128 stands for zero in the data rows.
What is the hidden score of each row? Scores go from 0 to 20, and 10 is about the middle. The score is a weighted sum of the row's numbers plus the product of two more (or one squared), each taken from its middle value.
[126 127  95 137 107 183 155 121 146 128 110 141 110 105 107 107 114 156
 111 128 125 109 132 134] -> 12
[ 71  99 109 162  53  98  92 105  98 173 102 199 145  97 177 167 118  66
 193  82 183 147 126 107] -> 10
[ 67 115 134 161  61 108 110  81  92 173  80 143 177 105 177 160 136  69
 167 115 155 129 114  95] -> 13
[153 140 106 132  99 160 145 129 150 128 123 135 108  85 122 107 126 141
 121 134 131 124 137 129] -> 5
[150 139 163 176 151 166 165  90 138 150 153  92 140 201 114 127 119 148
 132 204  90 207 149  71] -> 13
[124  81 147 138 160 145 147 155 145 111 125  99 105 194  95 172 129 171
 110 155  73 145 116 109] -> 10
[137 113 107  97 151 154 128 176 163 137  95 160  56 149  62 113 105 190
  95 127  99  90  97 165] -> 15
[ 93 124 119 142 121 148 114 114 139 147  97 140 119 150 115 135 103 126
 128 108 135 124 125 136] -> 15
[117 147  65 159 111 147 138  78 160 171 140 182 155 106 174 105  78  89
 180 108 156 169 156  96] -> 9
[114 176 120  92 145 178 113 135 148 149 139 116 104  91 101  65 140 178
  61 122 145 118 161 159] -> 16
[115 139 201 164 104 200 143 100 133  98  86  58 129 126 100  93 162 179
  63 121 101  57 175 123] -> 14
[140 177 150  74 161 112 112 156  84 113 160 137 118  55 111  69 167 127
  77 124 157 103 151 168] -> 10
[ 71  76 182 120 169  93 104 159 141  96 224  89 135 110 156 125  98  74
  99  71 107 171 159 132] -> 9
[125 114 141 111 104 141 111 145 137 133  96 138  90 100 102 101 143 160
 101 110 132  98 125 152] -> 10
[177 146  91 140 137 171 148 102 186 128 131 123 106 135 121  70  75 152
 126 125 120 122 165 130] -> 8
[130 171 187 138  86 119  91  94  75 115 131  70 152  87 165 118 176 110
  94 109 154  96 171 148] -> 9
[ 83  73  93 110  83 111 128 162 109 162  59 204 101 119 108 190 132 136
 152 111 139 116  74 128] -> 13
[146 136 165 177 164 175 166  98 154 116 182  76 159 160 143 108 107 131
 103 176  69 190 157  90] -> 15
[105 170 154 159 135 138 129  63  92 126 131 103 194 108 159 114 152 104
 122 132 140 102 187 103] -> 15
[106 137 106 148  94 173 123  87 164 156 120 146 139 112 147 112 107 124
 143 106 144 142 145 115] -> 10
[187 206  99 133 189 171 152  77 182 120 179 125 144 109 149  34  92  91
 150 132 153 145 199 138] -> 6
[205 183 133 163 152 138 163 107  91 153 126 114 144 186  84 127 167 153
 158 251 102 181 101  77] -> 9
[132  84 166 121 167 136 118 191 128 104 127 100  86 188  62 156 148 186
  89 138  74 106 109 132] -> 9
[ 96  91 140 140  69  86 111 137  66 136  87 149 147 107 134 196 158 118
 140 113 136  90  87 132] -> 14
[165 148  73 119 141  59 120 118 140 150 168 175 149 102 173 111  76  60
 196 129 168 175 111 128] -> 2
[203 170 144 137 144  82 144 118  52 144 111 125 173 138 104 117 210 122
 131 224 118 153  87  82] -> 7
[123 132 111 141 109 147 122 115 161 150  93 154 118 110 127  99 121 138
 132 103 130 114 130 132] -> 14
[145 174 117  91 183  71 101 102  95 113 173 112 150 136 139 128 118  91
 151 140 165 139 144 159] -> 7
[121 142 195 125 126 110 119 128  69 109  95  86 152 120 109 145 197 144
  75 137 114  59 122 146] -> 18
[ 98 129 135 193  60 134 125  62 108 160 107 156 178  62 208 125 142  64
 172  91 177 136 163  76] -> 5
[168 192 186 117 134 196 124 140 133  71 112  57  82 144  78 102 170 212
  49 128 100  48 161 178] -> 9
[ 72  67 129 128 131 119 139 167 147 114 169 133 127 154 132 185  80 111
 151  97 107 161  97 134] -> 8
[126 161 145 144  90 169  91  84 152 152 139 123 136  87 157  54 129 106
 117  94 164 141 193 121] -> 6
[137 136 103 183 137 165 178  75 169 156 148 119 139 193 126 150  91 132
 198 208 110 214 102  51] -> 10
[ 85  90 106 162 116 158 153 111 146 144  67 150 136 183 100 174 103 165
 152 126 105  97 104 118] -> 12
[ 98  84 130 135 144 166 137 148 192  98 173 100 122 137 142 149  73 134
 126  93  91 141 139 128] -> 6
[156 166 162 123 176 118 137 131  90 119 189  87 151 130 140 117 162 114
 110 164 109 162 163 121] -> 10
[130 128 103  57 150 120 104 174 139 140 130 162  65 107  79  80 119 143
 102 110 163 117 145 177] -> 9
[108 116 144  86 169  49 108 174  53 105 187 127 144 119 129 170 148  96
 145 133 150 153 106 143] -> 8
[ 67  95  90 146 120 110 134 112 133 163 133 165 132 155 167 208  77  81
 216 135 146 205  95  73] -> 10
[ 44  32 173 160 132 104 118 137 162 112 156  92 109 143 122 144  71 141
 108 104  54 179 131  74] -> 12
[132 114 133 116 101 137 110 157 129 129  93 145  83 107 105 123 139 146
 110 112 133  96 119 148] -> 11
[142 124  83 147 113 108 130  95 141 149 127 173 143 103 172 124  91  90
 192 120 160 156 125 112] -> 6
[203 153  74 142 107 169 138 121 168 122  46 145 142 134 135  81 195 138
  96 110 116  31 133 151] -> 15
[ 88 110 126 116 155 122 125 130 149 104 192 106 132 111 158 147  93  92
 167  92 142 164 157 124] -> 4
[141 200 132 117 129 178 118  80 137 128 157 100 144  79 144  46 137 119
  94 108 165 128 197 142] -> 8
[107 122 130 176 140 141 150  92 166 134 194 115 165 124 187 128  82  78
 154 118 113 211 164  88] -> 7
[139 113 105 165 109  72 131 107  82 180  99 173 180 138 174 169 169  74
 166 168 127 188  89  79] -> 12
[111 158 155 113 112  73 101 117  45 128 144 125 173  68 154 127 174  81
 133  96 170 106 162 149] -> 9
[145 137  91 104 154  67 120 142  93 131 140 177 137  83 145 125 135  96
 154 127 174 129 111 146] -> 9
[147 178 138 146 146 140 154  66 124 108 135 107 153  85 156  91 125 102
 149 131 145 116 168 123] -> 9
[174  84 108  65 158  40 124 211 121 121 105 161  69 143  79 153 114 148
 125 137 126 100  47 170] -> 9
[117 144 185 132 102 140 126 113  90 112  89  89 141 101 119 120 176 145
  93 126 113  67 148 124] -> 14
[133 168 133  99 172 137 134 120 128 110 149 112 131 120 109  85 134 145
 101 132 128 110 160 163] -> 14
[154 187  77 100 200  73 121 115 108 127 193 150 166 104 158 107 102  60
 168 140 182 163 155 166] -> 9
[161  92  61 137 114  75 132 141 154 153 115 217 112 152 142 171  66  97
 204 109 149 151  61 133] -> 9
[100 102 161 117 177  89 116 170 122  87 201 116 149 105 163 142 122  76
 117  69 123 147 144 135] -> 10
[105 102 101 111 133 187 139 149 170 138  64 135  71 161  70 115 122 208
  89 140 103  97 119 143] -> 11
[152 161 221 180  91 102 122  59  84  98 108  51 181 128 180 117 157  74
 134 115 125  81 164 123] -> 10
[133  87  78 139 112 129 134 127 179 145  90 184  98 143 120 146  72 134
 169 123 136 136 109 117] -> 9
[118  88 126 156 114 131 156 104 163 137 115 116 141 133 144 114 120 130
  99 112  68 140 131  95] -> 16
[138 199 253 193   0  71  71  58   0 132  87  84 209  34 255 217 251  49
 136  74 180 111  86 119] -> 6
[129 124 147 124 160 177 145 142 174 104 155  76 100 165  89 129 104 173
 111 146  91 133 133 125] -> 8
[131 148 109 144  94 143 116 100 148 140 113 131 131 128 151 141 114 123
 141 132 142 141 116 131] -> 10
[112  93 106 104 128  76 126 165  99 139 108 157 122 148 121 180 142 119
 153 134 129 131  78 130] -> 11
[ 99 126 130 131 137 105 118 135 112 134 172 143 152 124 166 170 115  74
 166 131 133 175 124 122] -> 10
[178 187 119 124 162 201 164 102 175 109 156  85 120  99 109  45 112 155
  97 154 117 109 182 143] -> 7
[156 162 140 119 103 114 118 126  95 124 161 141 136  73 132  99 153 104
 116 111 148 115 150 154] -> 7
[120 142 171 111 192 120 136 148 102 117 169  77 124 168  98 139 145 138
 113 188 113 152 126 131] -> 14
[ 91  96  93 173 129 129 157  74 186 117 200 120 172  99 218 139  57  58
 179  97 129 212 160  77] -> 2
[ 89 133 155  72 137  89  87 158  80 133 123 148 105  56 115  81 188 133
  87  98 161  98 147 165] -> 14
[113 131 152 113 153 106 113 129  98 120 119  91 143 119 103 109 153 120
  90 150 135  97 145 148] -> 14
[111 157 152  97 121 100  85 128  72 137 130 122 138  95 149 122 165 113
  97 117 152 111 136 136] -> 13
[118 139 108 156  60 154 124  87 127 147  91 145 135 126 170 160 116 111
 159 117 138 138 122 114] -> 8
[151  90 163 152 146 124 163 144 120 137 132  74 120 201  89 146 141 185
  96 209  69 184 110  77] -> 13
[127 116  97 125 111 160 128 132 149 138 103 171  98 103 115 105 105 148
 135  98 143 118 133 145] -> 9
[ 90  81 115 105  90 189 110 163 171 160  71 164  60 128  64 110 136 195
  86 104 124 101 112 155] -> 11
[192 146 106  89 169  77 128 146 130 121 147 164 113 128 126 109  94 118
 165 138 140 120 115 154] -> 7
[103 136  79 198  60 170 151  54 155 170 110 167 180 109 187 155  95  91
 190 118 149 166 149  76] -> 6
[168 197 156 132  72 124 104  96  70 120 141 113 144  80 186 141 161 101
 121 107 161 121 139 159] -> 7
[ 15  63 131 104 156  90 121 164 153 100 215 118 123 108 174 185  62  64
 162  63 135 176 129 129] -> 9
[122 138 155 105 115 164 113 136 126 130 113 128  92  77 103  73 167 167
  75 115 135  90 156 138] -> 15
[151  88  64  98 121  51 120 162 127 149 118 212  98 125 132 165  74 105
 200 112 157 151  63 139] -> 5
[124 128 124 109 109 126 116 137 118 132  95 148 112  92 128 121 146 135
 116 121 139 113 104 133] -> 11
[116 143  99 147 101 143 127  74 150 168 112 164 145  81 174 103 118  89
 165 101 150 142 154  98] -> 12
[132 113 128 130 149 168 159 140 151 147 104 113 115 219  84 153 122 179
 131 170  99 141 104 111] -> 9
[135 166 175  94 211 133 135 120 112  83 156  43 145 115  83  39 166 151
  48 150 126  64 195 162] -> 15
[148 133 128 149 145 126 154 111 135 147 161 108 164 147 150 124 131 113
 143 154 134 178 136 101] -> 5
[ 54  86 126 179 147 151 141  97 194 116 202 102 159 123 194 132  44  64
 158  73 101 208 166  88] -> 10
[ 60 116 108 133 136 136 132  98 172 127 192 127 148 114 194 148  71  64
 186  87 135 186 161 102] -> 9
[125 149 170 111 190 105 131 144 112 101 208  77 160 109 152 113 141  89
 108 125 121 163 160 132] -> 8
[ 66  53  63 133 110 114 140 161 168 131 103 172 125 141 166 218  91 101
 180  83 114 132  63 114] -> 10
[194 157 123 178 133 193 152 118 149 132 140 123 146 196 107 116 131 157
 146 182  98 149 139  74] -> 10
[101  79  93 126  68 121 109 149 122 157  67 186  89 101 127 157 136 133
 138 103 147 117  94 125] -> 12
[154 119 175 139 171 147 161 159 128 120 145  72 127 187  89 138 143 169
  83 194  76 147 110 118] -> 15
[ 92 109 134  95 108  88 100 153  86 146 103 169 117  62 121 120 164 117
 108 114 158 107 109 146] -> 14
[145 126  74 126 128 119 129 114 155 149 133 170 120 115 149 110  92 110
 160 123 147 148 140 124] -> 9
[151 132 112 156 104 150 149  93 166 134 111 152 129 146 152 125  89 134
 173 116 133 124 106 114] -> 8
[158 125  79 118 145  80 139 126 152 148 126 189 125 147 140 136  74 100
 186 136 130 142  88 119] -> 12
[155  91  49 140 120  90 138 146 167 161 102 217 101 158 144 168  57 104
 205 124 137 157  54 119] -> 10
[184 158 112 112 162 105 131 115 153 113 141 133 115 130 136  62  84 105
 156 137 140 138 151 148] -> 7
[179 154 139  98 175 137 118 141 157  97 153  95  89 113  89  31 111 161
  81 131 136 101 181 173] -> 8
[143 132  62 130 148 124 143 111 161 136 124 142 139 205 114 176  56 123
 183 154 119 146  97 127] -> 7
[141 120 177 173 158 186 129  91 208  76 200  31 130 130 139  28  95 150
  70  92  48 167 251  82] -> 7
[129 178 145 137 168 113 147  81  96 142 183 101 174 145 150 123 138  95
 174 205 150 212 134  77] -> 5
[151 173  89 101 204 126 133 103 129 111 156 118 144 179 113 120  83 129
 139 153 130 128 149 159] -> 9
[ 52  75 100 128 133 115 131 132 155 126 167 148 124 152 157 187  62  86
 188  74 130 175 120 111] -> 4
[115 131 183 195  35 145 123  87  99 127  74 108 158 123 161 173 170 138
 121 112 124  78 126 101] -> 14
[ 46  44 146 132 139  81 123 164 142 116 201 135 141 119 175 186  67  74
 139  58 111 197 120 115] -> 9
[117 113 127 122 145 126 123 148 161  89 175 128 144 102 165 116 119  89
 122  60 113 121 172 136] -> 8
[ 89 138 151 159 146 163 136  65 181 160 186  80 142 149 174  99  66  96
 155 135 116 223 189  67] -> 8
[153 167 114  94 111  90 118 147  83 116 141 162 122 106 141 153 150 115
 144 104 176 121  90 174] -> 7
[ 87 122  98 188 105 198 144  54 178 166  89 157 148 175 138 131  80 127
 165 103 112 132 162  98] -> 13
[139 171 161 158  82 171 107  87 130 131 110 101 134 136 146 128 141 130
 119 108 131 102 145 133] -> 10
[192 161  65  77 219  37 154 159  93 107 170 188 146  83 142 125  94  58
 194 142 172 138  70 175] -> 6
[105  95  98 136  77 143 133 142 129 149  77 179 100 104 115 165 124 149
 141 122 122 114  95 127] -> 14
[ 17  14 161 109 128  76 104 199 145 110 146 125  71 156  93 198  81 149
 122  74  80 158  89 123] -> 2
[ 97 152 115  61 136  28  83 165  24 151 137 192 143  51 151 154 173  71
 134  92 187 122 109 161] -> 13
[130 130  88 107 133 127 143 149 135 130  97 177  99 131 108 148 102 136
 149 129 134 110  94 149] -> 13
[122 143 152 105 175  99 119 137 118 106 205  82 157 106 163 116 126  73
 137 132 142 164 157 132] -> 4
[105  90 123  99 151  50 116 188  75 125 148 156 123 160 120 202 146 122
 162 127 136 148  72 131] -> 8
[153 150  96 124 143 152 123 108 170 131 139 125 115 115 123  68  87 136
 124 120 140 133 164 146] -> 9
[181 111 118 158 133 204 168 149 191 107 107  98 107 205  64 128 132 198
 104 187  72 106 109 109] -> 12
[122 113 124  66 152  40 118 166  72 140 114 146 137  98 115 148 158 105
 120 149 142 118  72 147] -> 13
[147 138 202 135 164 139 120 129 149  66 207  49 131 119 118  42 128 153
  65 109  86 141 222 122] -> 9
[ 79  97 102 159 127  93 144 122 119 175 143 172 167 149 178 196 100  70
 203 112 132 203  93  79] -> 11
[103 150 100 108 151  94 133 132 117 107 193 133 177  80 188 142 111  57
 165 103 138 146 123 142] -> 8
[141 100 113 157 149 141 181 117 128 161  92 117 125 215  98 182 125 176
 159 249 102 181  58  57] -> 14
[117 103 119 173  85 177 141 112 142 130  67 127 129 133 118 150 121 168
 119 130 111 103 122 111] -> 15
[ 54  52 155 145 144 135 145 139 182  99 200 105 120 149 149 156  48 114
 133  65  90 190 154 111] -> 5
[142 151 110 118 125 114 100 101 117 135 144 130 139  89 155 100 143 111
 126 114 179 137 156 138] -> 7
[157  99 138 145 151 144 177 139 126 124  95  92 105 208  65 171 148 212
 121 239  91 153  72  85] -> 13
[143 131 124 152 146 136 139 114 130 125 191 124 142 145 149 128 107  95
 158 120 131 175 165  92] -> 8
[101  87 113 163 128 149 150 150 166 135 134 133 135 169 138 181  84 118
 157 123  98 162 100 110] -> 13
[135 138 109 116 180 167 131 126 173 114 124 101 105 192  78  99  93 174
  99 144 119 112 151 154] -> 11
[187 155 199 216  80 149 159  55 120  78  98  52 182 135 183 127 142 107
 138 134 111  84 162 115] -> 7
[108  98  58 103 120 143 122 171 152 148 108 188  78 141  78 147  96 172
 123 120 136 132  95 157] -> 14
[165 135 142 138 156 150 159 141 130 127 142  95 134 181  93 135 138 157
 119 194  91 152 106  97] -> 11
[ 83  93 116 168 114 114 141 102 114 139  90 134 175 143 131 164 133 106
 149 118 136 108 129 102] -> 15
[192 153 157  98 170  95 140 181  49 119 138 115 143 168  70 152 205 158
 101 205 117 122  87 137] -> 12
[191 149 154 179 174 224 188 107 175 123 143  55 130 202  94  94 125 193
  82 206  64 160 154  96] -> 17
[146 144 182 138  72 140 112 139  94 103  94  93 129 125 123 157 182 164
  79 119 123  75  92 153] -> 11
[ 75  53 168 154 132 141 132 154 174 111 185 112 108 150 137 154  66 120
 132  94  91 181 147 105] -> 7
[143 157 129 105 122 161 125 138 124 113 122  93 111  91 112 101 157 179
  62 141 129  99 145 156] -> 12
[127 151 122 167 121 165 144  87 139 143 121 147 149  95 150  99 127 110
 146 120 147 121 148 119] -> 11
[ 96  40 109 168 104 129 142 158 167 109 146 152 124 157 150 185  81 126
 153  85  72 177 109  79] -> 8
[ 84  62 124 151 136  87 136 139 118 137 126 135 120 161 134 186 103 119
 170 160 109 196  76  76] -> 11
[125 122 195 132 171 125 127 142 133  98 206  63 139 117 137 113 133 124
  73 116  79 158 181 123] -> 11
[117 123  96 108  98 120 111 149 100 151 112 155 130 107 131 158 154 132
 118 118 162 132 114 137] -> 9
[124 112 103 165  94  82 139  72 109 177 110 166 164 131 173 126 144  81
 176 138 139 195 132  56] -> 10
[116  73  66 105 110  82 107 164 133 162  90 209  86 119 118 173  86  99
 180 108 168 132  76 152] -> 9
[188 106  62 147 141 149 157 121 220 123 122 172 100 176 120  95  45 146
 168 121 112 139 114 131] -> 7
[203 122 215  94 186 103 125 206  83  75 153  47 101 155  37 108 214 195
  27 218  71  98 108 140] -> 13
[119  97 156 181 104 200 145 114 147 106  66  81 121 182  83 136 137 191
  80 146  80  71 146 122] -> 14
[136 200 128 131 106 132  91  63 102 142 159 110 170  76 199  85 147  76
 132 109 184 161 207 131] -> 5
[ 98 140 255 222   0  89  79  57  12 141  60  62 218  77 244 224 242  59
 118  86 149  86 112  96] -> 14
[100 122 147 153  85 144 120  99 125 134  99 122 143 118 122 110 154 128
 115 113 135  96 156 109] -> 14
[116 141 138 152 114 151 141  93 118 112 123 106 169 129 133 127 137 140
 117 129 129  96 153 123] -> 12
[179 108 153 116 165  73 140 199  49 119 106 102 116 177  54 187 208 182
 112 244  99 135  30 116] -> 14
[161 217 168 127 116 130 110  89  94 115 165 107 154  79 172  94 164  99
 114 114 152 114 163 145] -> 10
[141 104  64 133 123 112 120 125 181 166 109 200 103 152 140 118  57 109
 194 108 142 166 103 127] -> 7
[175 165 181 226  58 147 145  29 128 117 111  87 198 127 214 120 129  68
 174 117 121 111 174  80] -> 7
[147 163 172  85 134  96 109 153  75  95 130  97 122  95 115 120 191 152
  75 143 132  88 116 169] -> 12
[ 94 116 144 169  80 150 124  93 123 147  87 137 150 119 141 149 143 130
 140 112 126 104 138 108] -> 14
[152 103 184 170 140 134 124 143 122 153 140  94 124 205  99 125 143 144
 104 185  97 194 120 100] -> 16
[113 136 178 172  81 188 115  88 148 127 101  94 126 122 115  84 135 154
  94  99 119  81 191 128] -> 12
[ 73  76 155 141 148 136 149 152 172  87 197  97 136 136 147 161  73 120
 113 105  83 171 137 111] -> 11
[117  88  64 135 112 114 143 134 145 128  83 175 161 122 165 181 137  93
 157  92 125 114  72 134] -> 13
[108 123  76 157 157 192 157  88 193 133 108 146 124 174  99 116  80 165
 148 123 112 118 153 117] -> 13
[151 151 132 177 123 212 155  80 183 114 102 100 122 143 116  77  96 154
 125 126 106 107 171 128] -> 13
[185 196 125 142 158 187 158  74 179  95 172  81 139  99 137  20 100 120
 126 129 135 117 217 155] -> 5
[132 184 112  47 160 143  94 164 115 132 164 133  85  65  97  44 146 162
  53 110 154 124 165 184] -> 13
[193 151  76 147  99 120 147 126 107 148  68 149 163 136 142 153 175 123
 158 207 115 125  73 100] -> 10
[197 125  79 120 158 133 131 135 198 126 127 155  83 151 103  93  55 157
 158 136 125 123 125 147] -> 5
[113 157 163  99 144  92 112 120  59 116 137  99 158 101 133 120 168 103
 107 137 145 104 155 151] -> 12
[ 91 125 146 197  75 191 137  58 160 147  97 108 167 144 152 118 115 123
 135 103 121 113 176  94] -> 12
[ 82 153 181  97 149  58  94 118  23 119 135 101 167  89 141 127 193  87
 107 108 173  88 159 162] -> 14
[120 103  80 183  45 157 127  85 171 176  83 185 132 131 171 165  80 114
 194 113 133 162 105  91] -> 8
[134 166  84 111 179 182 148  93 177 132 135 122 126 149 121  80  86 149
 131 129 129 131 167 140] -> 9
[158 120 124 106 122 164 131 159 150 115 106 130  83  80  84  87 143 182
  79 124 124  95 131 154] -> 9
[105 201 115  63 154 180  94 110 136 138 157 119  93  70 115  39 151 160
  63 121 164 138 211 160] -> 12
[ 92  99   0  46 255 105 147 181 179 155 140 253  65 159  56 141  25 120
 218 133 173 175  86 169] -> 12
[141 155 110  78 174 137 119 154 138 128 144 151  71  93  91  71 121 145
 113 107 146 108 162 168] -> 12
[112 114 111 107 100 100 110 150 101 161 113 166 118  80 137 118 151 117
 119 110 154 128  92 141] -> 12
[137 156 119 139 101 152 125 108 130 133 109 136 140 134 149 129 124 120
 140 118 153 126 123 138] -> 11
[143 121 101 178 114 134 154  86 128 192 119 138 145 204 128 179 109 121
 197 238 129 226  75  43] -> 9
[123 205 237 157  57  73  88  57   0 105 156  58 234  36 223 130 243  36
  95 108 178  86 187 118] -> 6
[176  97  90 127 146 130 146 139 213 120 109 159  79 163 103 112  64 149
 160 131 114 119  92 138] -> 8
[139 158 148   6 172  71  91 228  52 110 150 124  82  68  55  89 214 172
  38 123 172  80 117 216] -> 10
[139 154 140 125 119 116 123 118  93 115 125 138 128  81 142 113 148 109
 132  99 154  95 158 146] -> 10
[176 152 191 140 185 107 151 123  77 130 172  77 157 171  97 112 168 140
 104 227 112 184 132  90] -> 7
[156 120  98 166 116 180 183  94 169 149 106 118 120 208 114 143 104 170
 176 218 117 175  99  59] -> 9
[170 114 139  97 169 139 136 178 158 107 108 115  81 151  49  85 116 196
  70 149  94  82 102 173] -> 16
[156 161 151 156 162 200 158  94 167 122 157  55 111 187 104  94 104 169
 121 184  89 155 179  89] -> 11
[121  84 111 134 106 175 145 151 164 119  62 129  77 209  64 176 106 222
 100 132  88  85  84 146] -> 2
[204 157 149 140 167 139 155 132 107 117 133  88 147 170  86 113 180 176
 102 204 102 123 114 112] -> 11
[136 127 117  87 140 116 126 171  98 111 104 156  86 106  97 122 145 157
 109 123 149  99 108 174] -> 11
[164 158  92 163 149 182 139  90 201 114 136 138 118 132 131  72  74 135
 140 125 123 132 172 119] -> 14
[150 139  97 127 149  97 142 126 122 135 138 154 157 110 143 114 124 101
 157 124 153 132 119 132] -> 8
[ 48  94 169  96 180 150 142 171 169  52 210  80 100 114 133 139  64 134
 109  71  86 124 165 162] -> 4
[163  92  84 118 107 117 128 177 130 134  43 181 133 166 103 168 173 150
 130 128 102  67  60 130] -> 12
[ 64  82  96 102 130 101 111 170 138 113 171 170 110 122 167 192  82  78
 175  56 153 126 126 147] -> 11
[167  96  64 100 134  64 138 147 155 142 125 180  99 140 122 133  65 110
 180 152 119 148  65 144] -> 11
[126 139  94  80 142  64 103 159 102  97 139 156 180  50 195 137 179  41
 134  80 163  69 114 163] -> 12
[110 131  37 122 137  88 144  88 142 171 124 212 159 135 173 149  58  69
 231 106 172 182 109 114] -> 9
[109  93 130  81  82  89 102 194  85 127  72 154  74 132  93 194 163 182
  94 125 135  93  39 169] -> 8
[129 131 130 153  57 164 123 114 131 131  82 149 111 156 133 169 123 146
 150  98 135 102 120 138] -> 3
[ 99  95 109 127  87 122 121 144 119 153  98 166 120  63 124 105 148 116
 108 113 157 126 131 121] -> 6
[ 71  79 166 153 153 111 131 118 158 110 187  94 151 134 171 127  88 100
 121 103  81 197 150  74] -> 12
[152 158 158 115 115 107  98 112 115 127 145 120 133  83 149  66 155  98
 111 106 160 114 162 145] -> 9
[ 12 138 138  95 169 116 113 115 151  86 255 111 136  74 211 131  48  33
 180  41 159 179 200 140] -> 7
[103 100 164 137  99 139 141 144 100 117  72 116 128 134  89 152 166 176
  96 123 101  59 110 140] -> 15
[144 155 127 120 153  95 149 117  61 142 137 125 151 174 112 161 156 130
 171 230 135 181  93  86] -> 11
[153 155 143  93 109 137 109 160 106 122 108 127  99 133 100 150 151 171
  84 132 127  92  89 191] -> 11
[111  92 124 104  77  98  93 170 106 163  81 178  93 107 115 152 146 132
 128  90 144  99  89 150] -> 12
[145 170 105 159  88 190 140  74 137 135 102 143 140 130 162 169 111 141
 153 126 124 126 117 113] -> 10
[ 97 135 135 126 141 129 120 122 151 116 191  85 148 119 171 133  95  82
 148 125 135 189 165 115] -> 4
[ 82  81 100 156 118 112 132 108 139 151 167 171 142 166 165 187  76  87
 198 112 130 205 122  85] -> 9
[ 95 113 100 142  80 150 129 140 117 155  78 172 112 141 110 189 137 158
 129 121 123 115  71 121] -> 17
[ 80 136 111 148 158 150 147 102 178 109 202 112 150 138 177 131  66  83
 184 107 136 195 163  95] -> 6
[159 115  44 123  90 111 127 141 133 144   8 181 145 130 143 161 193 109
 138 119 124  40  65 133] -> 18
[ 76 166 111 122 141 118 122  98 144 116 223 122 178  77 212 130  79  32
 197  86 140 187 168 115] -> 5
[146 154 153  90 127  85  95 147  70 122 131 109 126  65 130  97 185 128
  73 118 155  98 145 168] -> 10
[168 167 118  79 152  60 125 141  69 109 162 127 149  59 154 110 175  98
 117 140 168 128 126 152] -> 3
[202 134 135 176 145 224 190 115 188 127  98  53 107 232  59 110 126 225
 112 248  64 149 124  75] -> 10
[117  68  73 112 117 161 144 181 164 141  48 196  60 151  55 177 107 187
 133 138 118  98  46 145] -> 14
[131 150 159 116 102 167  80 135 151 133 108 102  69 144  95  87 141 177
  73  99 126  92 155 160] -> 6
[165 141 171 142 162 116 120 114 120 138 123  87 140 152 123  86 172 130
  87 167  96 137 162  92] -> 15
[167 171 203 227  64 124 148  21 115 111 121  49 235 117 235 118 139  50
 162 145 124 118 169  75] -> 1
[122 157  60  67 174 149 144 163 155 149 154 182  87 100  88  75 106 168
 115 125 151 146 126 158] -> 15
[163 147 142 142 172 123 144 123 103 120 156  87 149 157 106 137 160 139
 134 197 121 167 127  91] -> 8
[107 120 118 151  77 162 105 120 153 155  89 145 107 136 123 139 126 153
 117 111 127 114 115 120] -> 14
[ 97 115 161  55 130  55  78 192  35 133 114 150 115  42 109 119 198 116
  83 107 172  92 116 175] -> 11
[203 201 142 157 175 148 150  66 111 136 153  65 174 152 133  63 160 135
 124 218 123 182 171  76] -> 8
[130 132  52  61 182  90 117 186 111 142 125 213  89 128  96 166  93 124
 160 131 169 147  77 182] -> 16
[142 123 158  85 139 112 107 170 104 111 106 108  94  92  89 107 176 172
  64 142 120  74 107 162] -> 15
[110 138 182 178  66 115 131  86  71 137  97 124 183  62 176 137 180  76
 141  98 150  88 146 104] -> 9
[ 99 150 160 181  75 152 124  73 104 145  96 107 177 128 154 137 161 114
 126 104 138  95 164 109] -> 14
[129 164 123  85 195 134 116 133 121 116 118 125  94 141  98 108 131 154
 107 123 139 101 160 169] -> 7
[147 206 169 116 136 137  88 106 118 112 167  81 125 113 141  60 140 118
  89 106 151 112 173 172] -> 10
[107 112  90 178 116 153 156  60 195 151 158 124 169 121 198 115  76  64
 177 106 115 197 167  70] -> 7
[188 104  74 130 153 165 167 143 223 121  91 152  62 190  80 116  46 188
 146 150  87 114  86 134] -> 8
[ 98  83  64 109  78  71 107 156 128 148  59 204 138 100 177 194 155  66
 166  81 141  89  66 152] -> 16
[131 180 111  55 182  64  82 163  58 124 171 164 114  46 126 104 153  88
 118 109 198 115 148 178] -> 10
[146 124 149 109 174  57 134 154  54 139 157 120 141 141 121 172 181 111
 139 192 137 172  87 110] -> 12
[147 157 107 108 161 186 151 139 183 118 128 121  89 123  86  49 108 174
  87 120 119 104 158 150] -> 15
[141 169 164 134 154 102 120 103  90 107 137  98 153  85 139  94 155  87
 130 104 157  83 172 148] -> 11
[136 106 118 154  89 177 151 117 149 127 103 129 130 129 112 136 128 163
 122 128 120 104 133 126] -> 9
[114 131 127 159 133 113 135  88 126 135 168 123 152 142 153 123 115  99
 162 140 109 195 156  73] -> 11
